One vector is turned by the same rotation once a step. Each row is the vector after some number of steps, and that number follows the row.
The counts run from 0 to 367.
[-0.08 -0.24  0.54 -2.61  1.33 -1.41 -2.61 -4.27  3.40  2.06 -3.00 -0.06
  0.71 -3.42 -1.78 -0.61 -0.68  0.31  0.28  1.29 -2.48 -2.10 -2.39 -1.17
 -0.71 -0.77  1.78 -0.73  1.59  0.50 -0.20  1.79  1.45 -0.04  0.28 -0.77
  0.81  2.57 -2.70]	29
[ 0.20  1.16  2.09 -2.08  1.25  2.25 -3.38 -1.65  4.31  1.91 -2.47  0.41
  1.85 -3.67 -1.01  0.77  1.51  1.37 -2.37  0.17 -1.43 -2.81 -2.60 -0.98
  0.73  1.06  2.74  0.78  0.75  0.91 -1.17  0.47 -0.75 -0.24  0.21  1.21
  0.21  2.09 -1.62]	276
[ 1.96 -1.27  0.87 -2.80  1.59  0.05 -2.85 -3.02  4.22  2.99 -2.94  0.21
  1.22 -3.04 -0.95  0.38  0.38 -0.11 -1.53 -0.01 -1.83 -1.46 -1.87 -2.51
 -0.20 -0.17  1.66 -0.41  2.29 -0.27 -0.93  1.57  1.02 -0.45  0.21  0.55
  0.55  1.74 -3.03]	35
[ 2.12  0.90 -1.90 -1.08  1.57  0.43 -1.66 -1.56  4.98  1.05 -2.32  1.05
 -1.05 -2.32 -2.28 -2.21 -0.45  0.85 -2.63 -1.20 -1.46 -1.58 -2.79  1.53
  0.60  1.49  2.04  0.82  0.27 -1.47  2.17  1.83 -0.07  1.20 -0.45  0.15
 -0.24  3.05 -1.58]	124
[ 0.82  0.86 -0.20 -0.48  1.19  0.45 -2.06 -0.55  4.04  2.30 -2.47 -1.22
 -0.01 -2.53 -2.48 -2.46 -0.76  0.72 -2.43 -1.30 -0.39 -1.60 -1.99 -1.18
  0.88  1.64  1.23  1.75  1.86 -2.35 -1.19  3.12  1.43 -0.75 -0.69 -1.99
  0.05  2.58 -3.42]	95
[ 0.37  1.41  1.10 -2.47  3.09  2.22 -2.68 -0.71  3.24  1.12 -1.19 -0.72
 -0.74 -2.26 -1.56 -0.95 -0.22  1.36 -1.78 -0.78 -1.00 -2.79 -2.27  0.43
 -0.12  0.44  1.76 -0.09  2.75 -0.72  0.05  2.24  2.86  0.43 -2.36 -1.19
  0.16  2.54 -3.69]	243
[ 0.67 -0.17  0.70 -1.92  1.29 -1.40 -1.94 -2.32  3.02  2.80 -2.99  0.38
  0.12 -4.90 -3.13  0.06 -0.85 -0.06 -0.70  0.96 -2.24 -2.28 -2.23 -0.69
  0.30  1.08  0.25  0.12 -0.25 -0.74 -0.76  1.87 -1.64 -0.27  0.12 -1.45
  0.24  4.92 -0.40]	143
[ 1.31 -0.67 -1.38 -3.24  2.58  0.02 -3.68 -2.88  3.03  1.37 -1.68  0.63
  0.67 -2.71 -0.87 -0.88 -0.96  0.54 -0.40  0.47 -1.52 -1.17 -2.81 -3.22
  0.34  0.79  2.50 -0.57  0.91 -0.87  0.93  2.27  1.28 -1.49  0.77 -1.00
  2.03  3.12 -2.38]	303
[ 2.03  0.34 -1.06 -2.31  2.82 -0.07 -2.16 -0.02  4.24  0.80 -2.20  0.12
 -0.58 -2.52 -0.98 -1.98 -1.70  0.34 -1.86 -1.63 -1.14 -0.76 -2.63  0.84
  1.50  1.76  2.33  1.59 -0.57 -1.37  1.48  1.48 -0.02  0.46 -0.72 -0.97
  0.64  4.82 -2.23]	130
[-1.50  0.63  0.85 -2.01  0.79 -0.75 -3.58 -2.89  3.99  1.82 -1.24  1.20
 -0.63 -3.17 -2.27  1.04 -0.17 -0.16 -1.62  2.14 -2.63 -1.28 -2.18  0.78
 -1.08 -0.24  2.40  0.74  0.26  0.63  0.28  1.78 -0.04  1.45 -0.90 -0.29
 -0.04  3.11 -2.68]	178
[ 0.18  0.73 -0.01 -3.34  2.62 -1.25 -2.75 -2.20  2.48  1.51 -2.60  0.51
 -0.96 -4.64 -2.63 -0.60 -0.54  1.16  0.97 -0.21 -1.68 -2.17 -2.42 -0.63
 -1.03  0.93 -0.15 -0.29 -0.83  1.06 -1.06  1.85 -1.03  0.01 -1.38 -1.27
  0.51  4.08 -1.03]	200
[ 0.16  3.05 -0.87 -0.63  1.57 -0.04 -2.81 -1.63  4.80 -0.75 -2.85  0.31
 -0.85 -2.45 -2.02 -2.33  0.10  1.89 -2.95 -0.68 -0.36 -2.16 -3.49  0.04
  1.25  1.21  1.61  0.69  0.64 -0.50  0.15  3.58 -0.29 -0.39 -0.81 -0.94
  0.23  1.42 -2.36]	330
[ 1.36  1.72  0.23 -1.39  2.30  1.27 -1.06 -0.74  3.94  1.37 -2.82 -0.60
  0.59 -2.53 -0.68 -3.72 -0.79  2.22 -1.36 -1.65 -1.34 -1.69 -2.72  1.81
  1.57  1.49  2.35  0.92  0.55 -0.15  0.61  1.11  1.70 -0.08  0.15 -1.33
  0.78  3.26 -2.51]	72
[ 1.48  0.24 -0.10 -2.84  1.75 -0.28 -1.98 -1.94  2.09  2.21 -1.74  0.46
 -0.79 -4.10 -3.52 -1.14 -1.79  0.33 -2.20 -0.26 -0.63 -1.90 -2.41 -1.67
 -0.32  1.08  0.21  0.01 -0.54 -1.32 -0.27  3.87 -1.29 -0.94 -0.66 -1.88
  0.39  4.22 -1.14]	148
[-0.72  1.18 -0.01 -2.25  1.52 -1.61 -4.27 -2.56  3.78  1.07 -3.36 -0.17
  1.00 -3.87 -1.10  0.64  0.02  0.44  0.12  0.02 -1.40 -1.25 -2.39 -2.14
  1.25  1.64  2.24  0.87 -0.03  1.03 -1.76  1.10 -0.63 -1.71  0.25 -0.07
  0.77  2.49 -2.22]	46
[ 1.15  0.82 -0.75 -2.26  2.62  1.33 -3.17  0.32  4.18  1.42 -1.98  0.11
 -1.63 -2.71 -2.20 -1.61 -0.75  0.69 -1.90 -1.18 -0.84 -1.93 -2.16  0.20
  0.42  1.60  0.75  0.86  1.48 -2.94  0.79  1.21  0.87  0.93 -1.31 -0.13
  1.02  4.46 -1.68]	187
[ 0.38  1.84 -0.22 -3.33  2.21 -0.47 -3.03 -2.32  2.23  0.88 -1.95 -0.41
 -0.01 -2.71 -1.81 -2.29 -2.11  0.55  1.05  0.44 -1.13 -1.78 -3.05 -1.21
  0.58  0.26  1.54 -0.68  0.16 -0.05  1.90  1.49  1.06 -0.78  0.23 -2.20
  1.70  3.81 -2.56]	22
[ 0.79  0.36 -0.17 -1.06  1.10  2.47 -2.88 -2.08  3.87  2.68 -1.03  0.76
  1.89 -3.50 -2.51  1.46  1.13  0.89 -1.80  0.95 -1.64 -2.94 -1.38 -2.14
 -1.79  1.66  3.45  0.58 -0.25  1.76 -0.43  1.61  0.84  0.01 -1.33 -0.19
  0.49  2.61 -1.23]	213
[ 2.84  0.88 -0.81 -1.86  2.51  2.33 -1.43 -1.43  4.01  1.21 -1.75 -0.33
  0.06 -2.17 -1.08 -2.56 -0.81  0.95 -1.32 -1.06 -0.64 -3.01 -2.11 -1.44
  0.14  0.75  1.77 -0.17  1.59 -1.78  1.75  2.01  2.21 -0.47 -0.97 -1.62
  0.51  2.92 -3.22]	301
[ 1.48  0.17 -2.00 -2.73  1.78 -0.35 -3.90 -1.72  4.58  1.20 -2.86  0.01
  0.00 -2.65 -1.21 -1.20 -0.55  0.08 -1.11 -1.04  0.10 -1.19 -2.25 -3.35
  0.44  1.26  1.34  0.73  0.91 -1.60  0.52  2.23  0.85 -1.00  0.19 -0.51
  0.98  3.13 -2.37]	39
[-0.13  2.04 -0.15  0.92  1.10  0.98 -2.49 -0.28  4.57  2.26 -1.75 -0.33
  0.91 -3.05 -3.30 -0.87 -0.67  1.25 -1.94 -1.46 -0.15 -2.52 -1.90 -1.09
  0.95  2.60  2.33  0.83  1.85 -1.86 -0.93  1.25  1.65 -2.11 -0.67 -0.84
 -0.62  1.75 -2.26]	100
[ 0.06  3.40  0.75 -2.31  0.74  1.60 -2.94  0.17  3.90  1.48 -2.01 -1.24
 -0.54 -2.68 -1.72 -3.38 -1.28  0.06 -0.22  0.38 -0.08 -2.16 -1.43 -0.27
 -0.45  1.19  1.58  2.05 -0.40 -0.69  1.67  1.35  0.41  1.34  0.06 -0.90
  0.76  5.11 -2.62]	227
[ 0.38  0.70 -1.27 -3.56  2.87 -0.02 -3.78 -0.91  2.85  0.54 -1.62 -0.05
 -1.87 -2.90 -1.66 -2.08 -1.08  1.77 -0.47  0.02 -0.40 -1.42 -2.33 -0.86
 -0.19  0.83  1.02  0.04  1.83 -1.68  0.10  2.63  1.81 -0.03 -0.92 -0.72
  2.44  3.41 -2.70]	245
[ 2.09  0.54 -0.10 -1.64  1.47  0.10 -1.31 -2.24  4.94  2.08 -3.62 -0.76
 -0.52 -2.20 -1.50 -2.94  0.39  0.53 -1.09 -1.47 -0.67 -2.68 -1.74 -1.27
 -0.36  0.27  0.74  0.02  2.18 -1.94  0.61  2.25  2.13  0.55 -0.51 -0.87
 -0.37  2.27 -3.33]	32
[ 0.20  0.57  2.04  0.16  1.15  0.27 -2.15 -1.32  3.84  2.73 -2.65 -0.71
  0.97 -4.04 -2.62  0.86 -0.87 -0.25 -0.04 -0.06 -2.88 -3.47 -1.15  1.19
  1.39  1.04  2.16  0.98  0.06  0.23 -1.03 -0.14  1.33 -0.34 -0.80 -1.73
 -0.66  4.38 -1.58]	139
[-0.07  1.19  0.68 -3.47  1.81 -0.71 -3.86 -2.92  2.25  1.64 -1.76 -0.28
  0.58 -3.40 -1.60 -0.76 -1.48 -0.18  1.19  1.37 -2.17 -1.95 -2.84 -1.52
  0.22 -0.83  2.11 -1.12  0.31  0.94  0.98  1.09  1.43 -1.08  0.41 -1.94
  1.88  3.27 -2.85]	23
[ 1.70  1.43  0.89 -0.55  1.53 -0.45 -0.80 -1.44  4.26  1.39 -2.88 -0.85
  0.03 -2.81 -1.17 -2.19 -0.60  0.08 -1.65 -0.87 -1.00 -2.25 -2.49 -0.39
  1.16  0.55  1.22  1.16  0.82 -1.29 -0.19  3.21  1.05 -0.22 -1.22 -2.80
 -1.76  2.71 -4.11]	89
[-0.68  2.86  1.69 -0.65  1.28  0.03 -3.14 -1.52  4.76  1.33 -3.38 -1.36
  1.06 -3.28 -1.85 -0.33  0.66  1.13 -0.95 -1.59 -0.35 -2.86 -1.95  0.39
  1.59  1.29  2.29  1.17  0.67  1.04 -1.51 -0.05  0.95 -1.05 -1.05 -0.66
 -1.21  1.76 -3.10]	48
[ 0.74  2.34  0.03 -0.79  1.57  0.06 -1.53 -2.27  4.04  1.00 -2.88 -1.30
 -0.12 -2.21 -1.90 -2.81 -0.54  0.62  0.72 -0.28 -1.44 -3.30 -2.00 -0.30
 -0.04  0.01  1.51 -0.18  1.25 -0.43  1.76  1.56  3.22 -0.19 -1.23 -2.84
 -0.41  2.88 -3.83]	26
[ 1.94 -0.64  0.67 -1.69  2.16  1.16 -2.50 -1.80  4.53  2.93 -2.37 -0.62
  1.34 -2.85 -1.17  0.71  0.62  0.02 -2.03 -0.93 -1.19 -2.45 -1.68 -1.85
 -0.02  0.27  2.59 -0.14  2.52 -0.29 -0.64  1.09  2.25 -0.47 -0.59 -0.01
 -0.51  1.23 -3.87]	36
[ 2.50  2.27 -0.52 -2.38  2.04  0.34 -2.22 -1.40  4.37  1.15 -2.67 -1.78
 -1.44 -2.69 -1.48 -1.62  0.46  0.02 -0.77 -2.08  0.77 -2.45 -1.56 -1.40
 -0.29  0.54  1.15  0.59 -0.62  0.69  0.59  1.51  1.39  0.41 -1.38 -1.75
 -0.87  3.08 -3.68]	261
[ 0.14  1.74 -0.44 -3.57  0.25 -0.58 -3.79 -1.88  3.27  2.52 -0.75  0.23
 -0.55 -2.84 -3.01 -1.69 -1.58 -1.48 -1.06  0.74 -0.29 -0.09 -2.19 -1.30
 -1.06  0.58  1.71  1.03 -1.24 -0.01  2.19  1.26 -0.94  0.11 -0.05  0.00
  0.03  4.35 -2.23]	171
[ 2.11 -0.21 -0.96 -2.80  1.66 -0.70 -1.99 -2.79  4.29  1.91 -3.79  0.00
 -0.90 -2.60 -1.32 -2.81 -0.51  0.60 -0.90 -0.14 -0.98 -1.45 -2.72 -1.64
 -0.64  0.54  0.43  0.17  1.93 -2.25  1.08  2.65  0.77 -0.30  0.11 -0.49
  0.55  2.77 -2.66]	33
[ 1.01  1.36 -1.71 -1.69  1.62  0.43 -1.72 -0.79  2.56  1.33 -0.78  0.03
 -0.56 -2.95 -3.48 -2.21 -1.58  1.43 -1.89 -0.28 -0.13 -1.51 -2.06 -1.84
 -0.52  2.05  1.35  1.19 -0.04 -0.98 -0.30  4.16  0.35 -1.59 -1.48 -2.25
  0.62  3.63 -1.97]	153
[-0.48  1.86 -0.65 -2.41  0.53  0.59 -3.69 -1.75  3.27 -0.10 -2.80  0.01
 -0.22 -2.73 -2.14 -1.56 -0.15  0.90 -1.88  2.10 -0.81 -1.95 -2.66 -1.60
  0.22  0.49  1.80  1.76 -0.26 -0.28  0.01  3.64 -0.16  0.30  1.26 -1.36
  2.73  3.38 -1.57]	5
[ 0.96 -0.88  0.95 -0.06  1.49  1.31 -2.47 -1.58  4.17  2.92 -2.13  0.10
  2.44 -3.44 -1.45  0.91 -0.63 -0.20 -1.59  0.54 -2.95 -2.53 -1.74 -1.12
  1.16  1.33  3.34  0.71  1.63 -1.18 -1.27  1.14  1.63 -1.36  0.18 -1.21
  0.33  3.10 -2.17]	362
[-0.23  0.50  0.24 -2.76  2.65 -0.47 -4.23 -1.56  2.79  1.26 -1.13  0.69
 -0.46 -4.14 -2.63  1.75 -0.76  0.22  0.52  0.35 -1.97 -3.09 -2.99 -0.78
 -0.01  1.09  1.65 -0.89 -0.41  0.58 -0.83  0.66 -0.01 -0.82 -1.58 -1.01
  0.66  4.17 -0.95]	195
